Some points, one per row:
[ 0.1  1.1 -0.9  0.5 -1.2  1.5  0.8 -0.4 -1.6]
[ 1.9 -1.6  1.4 -0.4  1.1 -2.1 -1.   0.   0.6]
[-0.3  1.6 -0.9  0.5  0.2  1.1  0.8 -1.8 -1.2]
[-0.3  1.1 -0.9  0.5  0.2  1.5  0.8 -1.8 -1.2]
[ 1.5 -1.6  1.9 -0.4  0.6 -2.1 -1.   0.   1.1]
[-1.7  1.1 -1.3  0.5 -0.3  1.5  0.8  0.  -0.7]
[ 0.6 -2.1  1.9 -0.4  0.2 -1.6 -1.   0.9  1.5]
[-1.7  1.1 -1.3  0.5 -0.8  1.5  0.8  0.  -0.3]
[ 1.9 -1.6  1.   0.5  1.5 -2.1 -0.5 -0.9  0.2]
[ 1.  -2.1  1.9 -0.4  1.5 -1.6 -1.   0.   0.6]
[ 1.  -1.6 -0.4  0.5  1.5 -2.1 -1.   1.8  0.2]
[-0.3  1.1 -0.9  0.1 -1.7  1.5  0.8  0.5 -1.2]
[ 1.9 -1.6  1.   0.5  1.5 -2.1 -0.5 -0.9  0.2]
[ 1.9 -1.6  1.  -0.4  1.5 -2.1 -1.   0.   0.6]
[-1.2  1.1  0.  -0.8 -1.7  1.5 -0.5  0.9  0.6]
[-1.2  1.1 -0.9  0.5 -0.3  1.5  0.8 -1.8  0.2]
[ 1.9 -1.6  1.4 -0.4  0.6 -2.1 -1.   0.   1.1]
Then 18 other points, each followed by its number:
[-1.7  1.1 -0.9 -0.4 -1.2  1.5  0.4  0.9  0.2] 0
[-1.7  1.1 -0.4 -0.8 -1.2  1.5  0.4  0.9  0.2] 1
[-1.2  1.6 -1.8  0.1 -0.3  0.6  0.4  1.4 -0.7] 2
[-1.7  0.2 -0.9 -0.4 -1.2  1.1 -0.1  1.8  1.1] 3
[-1.7  1.1 -0.9 -0.4 -1.2  1.5  0.4  0.9  0.2] 4
[ 1.9 -2.1  1.4 -0.4  0.6 -1.6 -1.   0.   1.1] 5
[-0.3  1.6 -0.9  0.5  0.2  1.1  0.8 -1.8 -1.2] 6
[ 1.9 -1.6  1.   1.4  0.6 -2.1 -1.  -0.4  0.2] 7
[ 1.9 -1.6  1.4  0.1  1.1 -2.1 -1.  -0.4  0.6] 8
[ 0.1  1.1 -1.3  0.5 -0.8  1.5  0.8 -1.8 -0.3] 9
[-0.3  0.2  0.  -1.3 -1.7  0.6 -1.   1.8  1.5] 10
[ 1.9 -2.1  1.4 -0.4  0.2 -1.6 -1.   0.5  1.1] 11
[ 1.9 -1.6  1.4 -0.4  1.1 -2.1 -1.   0.5  0.2] 12
[-1.2  1.6 -0.4  0.5  0.2  1.1  0.8 -0.9 -1.6] 13
[-0.3  0.2  0.  -1.7 -1.2  0.6 -1.   1.8  1.5] 14
[ 1.9 -1.6  1.   0.5  1.5 -2.1 -1.  -0.4  0.2] 15
[-0.3  0.6 -0.9  0.5  0.2  1.5  1.3 -1.8 -1.2] 16
[ 1.  -1.6  1.9  0.1  1.5 -2.1 -1.  -0.4  0.6] 17
Which of these numbered points is nearest to each point below, looking only along the 2 directions in which the first points spread most? Its number follows each.
[ 0.1  1.1 -0.9  0.5 -0.3  0.6  1.7 -1.8 -1.2] > 16
[-0.3  1.1 -0.9  1.   0.2  0.2  1.7 -1.8 -1.2] > 16
[-1.7  1.1  0.  -0.8 -1.2  1.5  0.4  0.9 -0.3] > 1
[ 1.5 -1.6  1.9 -0.4  0.6 -2.1 -1.   0.   1.1] > 5
[ 1.9 -1.6  1.   0.1  1.5 -2.1 -1.  -0.4  0.6] > 8
[-1.2  0.6 -0.4 -0.8 -1.7  1.1 -0.1  1.8  0.6] > 3
[ 0.1 -0.7  1.  -1.7 -1.2  0.2 -1.   1.8  1.5] > 14
[-1.2  1.1 -1.8  0.1 -0.8  1.5  0.8  0.5 -0.3] > 2
[-1.7  1.6 -1.3  0.5 -0.8  1.1  0.8  0.  -0.3] > 2
